[126 124 138 135 106 122 115] -> 106

[153 152 122 139 132 102] -> 132

[[139 153 135 132 129]
 [127 125 124 138 132]] -> 129

[[122 155 131 143 130]
 [122 155 131 142 130]] -> 130

[[111 149 150 112 150 111]
 [139 121 121 139 121 139]] -> 150

[103 103 104 153 152] -> 152

[[132 126 133 120 130]
 [136 123 130 152 123]
 [117 152 120 129 140]] -> 130
---
[[150 103 103 104 152 153 152]
 [106 153 153 152 104 103 104]] Out: 103

[114 121 126 119 104 143] Out: 126

[[126 126 126 130 131]
 [102 102 102 154 154]
 [125 125 125 131 131]] Out: 126

[143 106 107 107 149 148 150] Out: 107

[115 128 122 109 151 132] Out: 122

[154 126 100 122 133 149] Out: 100

[[124 125 138 134 136]
 [105 123 120 122 126]
 [129 132 137 139 142]] Out: 138

[[133 133 127 127 127 133]
 [152 153 107 107 107 152]] Out: 127
---
array([[140, 131, 114, 141, 135, 132, 135, 122, 130, 120, 126, 120],
       [112, 121, 147, 135, 128, 140, 130, 138, 134, 134, 145, 116],
       [118, 109, 133, 129, 116, 111, 127, 119, 124, 119, 125, 122],
       [135, 141, 132, 122, 129, 123, 105, 120, 154, 128, 108, 133],
       [124, 105, 133, 118, 107, 118, 119, 126, 138, 130, 122, 128],
       [131, 124, 131, 132, 125, 122, 127, 125, 135, 137, 138, 132],
       [123, 112, 128, 121, 120, 113, 123, 135, 133, 132, 126, 132],
       [122, 129, 117, 145, 129, 132, 132, 109, 139, 131, 120, 120],
       [124, 130, 122, 128, 124, 135, 120, 110, 124, 120, 119, 118]]) ⇒ 112

array([[121, 106, 139, 138, 128, 138],
       [130, 112, 143, 145, 149, 106],
       [113, 104, 106, 137, 104, 116],
       [114, 126, 129, 118, 142, 109],
       [108, 149, 116, 118, 122, 105],
       [116, 148, 122, 129, 125, 149],
       [135, 114, 112, 141, 129, 109],
       [122, 114, 129, 114, 132, 131]]) ⇒ 130

array([[105, 148, 113, 121, 103, 141, 138, 118, 130],
       [105, 149, 112, 127, 105, 141, 136, 119, 131],
       [111, 143, 120, 124, 109, 138, 128, 120, 129],
       [142, 118, 139, 152, 152, 121, 114, 143, 126],
       [105, 146, 109, 127, 105, 141, 146, 118, 132],
       [138, 122, 129, 148, 145, 123, 130, 143, 129],
       [143, 115, 139, 119, 146, 120, 121, 130, 126]]) ⇒ 105

array([[142, 138, 132, 126, 125, 131, 123, 139],
       [140, 137, 131, 127, 120, 131, 123, 133],
       [138, 132, 115, 127, 122, 118, 132, 133],
       [128, 133, 138, 140, 135, 123, 132, 133],
       [134, 132, 138, 153, 149, 125, 133, 125],
       [131, 125, 135, 129, 132, 133, 123, 126],
       [127, 126, 116, 122, 114, 120, 121, 126]]) ⇒ 140

array([[131, 127, 125, 147, 133, 140, 124, 128, 118],
       [128, 125, 117, 147, 121, 128, 128, 133, 120],
       [119, 125, 117, 149, 123, 124, 118, 134, 119],
       [131, 127, 124, 149, 133, 140, 128, 128, 118],
       [116, 125, 117, 128, 119, 118, 119, 130, 121],
       [125, 126, 120, 151, 128, 133, 120, 137, 117],
       [123, 125, 119, 151, 128, 130, 119, 137, 118],
       [128, 125, 125, 150, 124, 127, 119, 136, 118],
       [127, 126, 121, 128, 130, 136, 121, 128, 117],
       [129, 126, 122, 150, 132, 138, 128, 137, 117],
       [116, 125, 117, 144, 119, 118, 118, 128, 121]]) ⇒ 128

array([[126, 118, 132, 132, 121, 139, 127, 121, 144, 127, 121, 147, 128],
       [138, 119, 132, 128, 118, 129, 130, 119, 130, 131, 116, 126, 130],
       [128, 126, 139, 117, 120, 138, 120, 127, 142, 117, 126, 150, 119],
       [123, 131, 125, 134, 136, 125, 134, 135, 130, 132, 131, 130, 129],
       [127, 125, 130, 124, 122, 132, 128, 125, 135, 130, 125, 139, 133]]) ⇒ 138

array([[122, 122, 138, 138, 138, 122, 122, 137, 122, 138, 122, 122, 122,
        138],
       [130, 130, 129, 129, 129, 130, 130, 129, 130, 129, 130, 130, 130,
        129],
       [120, 119, 140, 140, 140, 119, 119, 139, 119, 140, 120, 120, 120,
        140],
       [140, 140, 119, 119, 119, 140, 140, 119, 141, 119, 140, 140, 140,
        119],
       [115, 114, 145, 145, 145, 114, 114, 144, 114, 145, 115, 115, 115,
        145],
       [119, 119, 140, 141, 141, 119, 119, 140, 119, 141, 119, 119, 119,
        140],
       [110, 109, 150, 150, 150, 110, 109, 149, 109, 150, 110, 110, 110,
        149],
       [134, 134, 125, 125, 125, 134, 134, 125, 134, 125, 134, 134, 134,
        125]]) ⇒ 130

array([[147, 138, 154, 144, 154, 124, 123, 125, 121, 121],
       [148, 141, 142, 155, 142, 127, 131, 128, 125, 117],
       [148, 141, 141, 155, 141, 127, 131, 128, 125, 117],
       [142, 147, 134, 147, 134, 129, 132, 128, 121, 114],
       [143, 144, 138, 149, 138, 129, 130, 126, 123, 116],
       [128, 128, 127, 128, 127, 128, 129, 128, 128, 127],
       [149, 137, 155, 144, 155, 123, 124, 127, 121, 121],
       [147, 141, 140, 155, 140, 127, 131, 128, 125, 116]]) ⇒ 148

array([[137, 143, 128, 121, 128, 137, 133, 129, 131, 133, 137, 142, 141],
       [139, 136, 135, 129, 134, 129, 123, 121, 121, 114, 113, 112, 113],
       [134, 124, 119, 120, 122, 123, 128, 136, 127, 126, 127, 126, 133],
       [142, 139, 134, 132, 125, 123, 128, 120, 120, 119, 116, 112, 112],
       [131, 144, 140, 131, 126, 128, 123, 126, 115, 112, 112, 106, 106],
       [128, 131, 131, 118, 129, 128, 122, 134, 128, 132, 139, 143, 142],
       [134, 102, 105, 118, 108, 113, 128, 132, 126, 131, 136, 129, 137],
       [148, 124, 124, 125, 121, 110, 111, 117, 108, 111, 111, 106, 108]]) ⇒ 139
---
Input:
108,151,151,109
124,135,135,124
127,132,132,127
Output: 132

Input:
110,115,140,146,116,140,111
145,147,113,110,145,113,147
150,151,112,105,149,110,151
Output: 112

Input:
109,147,150,148
131,126,119,127
117,142,145,139
Output: 145

Input:
108,148,107,101
109,142,104,106
109,139,109,103
Output: 109

Input:
123,133,129,133,123,110
106,147,146,141,115,121
143,111,114,113,140,145
Output: 114

Input:
152,107,101,156
136,120,119,143
152,110,106,147
Output: 106

Input:
133,129,146,114,114
143,147,131,132,110
127,99,104,120,130
Output: 104

Input:
132,151,140,128
145,146,130,130
129,138,152,132
Output: 152

Input:
142,148,111,154,138,118,149
148,144,119,153,140,116,154
150,151,116,154,145,114,152
Output: 116

Input:
133,121,127,128
133,112,116,119
119,139,152,138
Output: 152
---
[[106 132 141 112]
 [114 128 123 132]
 [149 155 122 139]] -> 106

[[149 138 120 156 114 125]
 [124 118 107 126 146 130]
 [128 117 108 129 115 147]] -> 149

[[125 132 129 133 122 129]
 [127 128 128 128 138 126]
 [128 134 120 105 121 145]] -> 125

[[153 127 133 138 125 133 123]
 [144 137 129 130 130 127 121]
 [155 130 129 136 125 135 125]] -> 153

[[129 121 130 135 137 122 114]
 [131 135 116 123 122 135 133]
 [156 111 131 107 127 105 121]] -> 129

[[126 138 137 124 127 127 125]
 [138 120  99 130 141 122 151]
 [125 135 135 124 128 127 125]] -> 126

[[130 102 129 133]
 [124 136 131 132]
 [117 147 130 128]] -> 130

[[135 118 119 141 131 123 136]
 [114 148 129 135 151 124 130]
 [105 151 104 110 128 123 108]] -> 135

[[120 136 121 119 120 136 137]
 [138 116 138 137 140 118 118]
 [104 156 104 103 100 153 154]] -> 120
---
[[144 129 148 126 133]
 [120 127 107 139 134]
 [119 123 117 116 110]] Out: 107

[[108 148 124 111 138]
 [107 113 141 103 114]
 [114 106 145 132 118]] Out: 141

[[116 138 113 135 142]
 [137 129 142 121 146]
 [131 102 101 120 147]] Out: 142

[[139 128 130 125 126]
 [125 129 128 133 130]
 [142 139 150 135 129]] Out: 128

[[140 149 117 117 130]
 [122 114 142 136 149]
 [117 132 130 107 140]] Out: 142

[[150 143 147 137 148]
 [143 152 146 147 137]
 [138 146 135 142 139]] Out: 146
---
[[121 121 127 110 101 114]
 [115 131 145 116 103 138]] Out: 103

[[124 108  99 128 133]
 [115 146 108 149 120]
 [117 152 128 124 128]] Out: 149

[[149 120 102 100 125 150 134]
 [149 120 111 127 125 133 134]] Out: 133

[[140 120 100 128 142 126]
 [138 144 112 150 150 131]
 [156 118 139 147 124 112]] Out: 150

[[142 132 138 119 142]
 [126 140 125 128 120]
 [147 138 150 107 152]] Out: 128

[[149 133 139 133 129 139]
 [145 132 136 135 133 146]
 [136 145 114 104 119 122]] Out: 133

[[150 128 126 128]
 [153 130 123 130]
 [103 121 132 133]] Out: 123

[[150 147 137 138 136 142]
 [135 144 134 153 137 153]] Out: 137

[[121 142 144 124 129 136]
 [125 120 106 118 103 150]] Out: 103
---
array([139, 143, 137, 150]) → 137
array([132, 124, 148, 115, 155,  99]) → 155
array([103, 123, 137, 113, 112, 107, 108]) → 107
array([139, 106, 149, 143]) → 149
array([131, 119, 133, 100, 122, 147, 103]) → 147
array([129, 120, 126, 131, 133, 107, 156]) → 107
array([145, 152, 108, 147, 149]) → 147
array([143, 114, 114, 121, 150, 153, 146]) → 153
array([136, 133, 155, 128]) → 155
array([134, 123, 139, 119, 135, 141,  99]) → 141
---
111  105  146  145
144  148  112  113
142  149  111  111
Answer: 149

111  127  158  138  134  157  114 Answer: 134

154  104  155  106  102
106  147  108  150  147
Answer: 108

111  104  147  110  108  144  143 Answer: 108

124  126  131  102 Answer: 126

113  148  156  126 Answer: 148
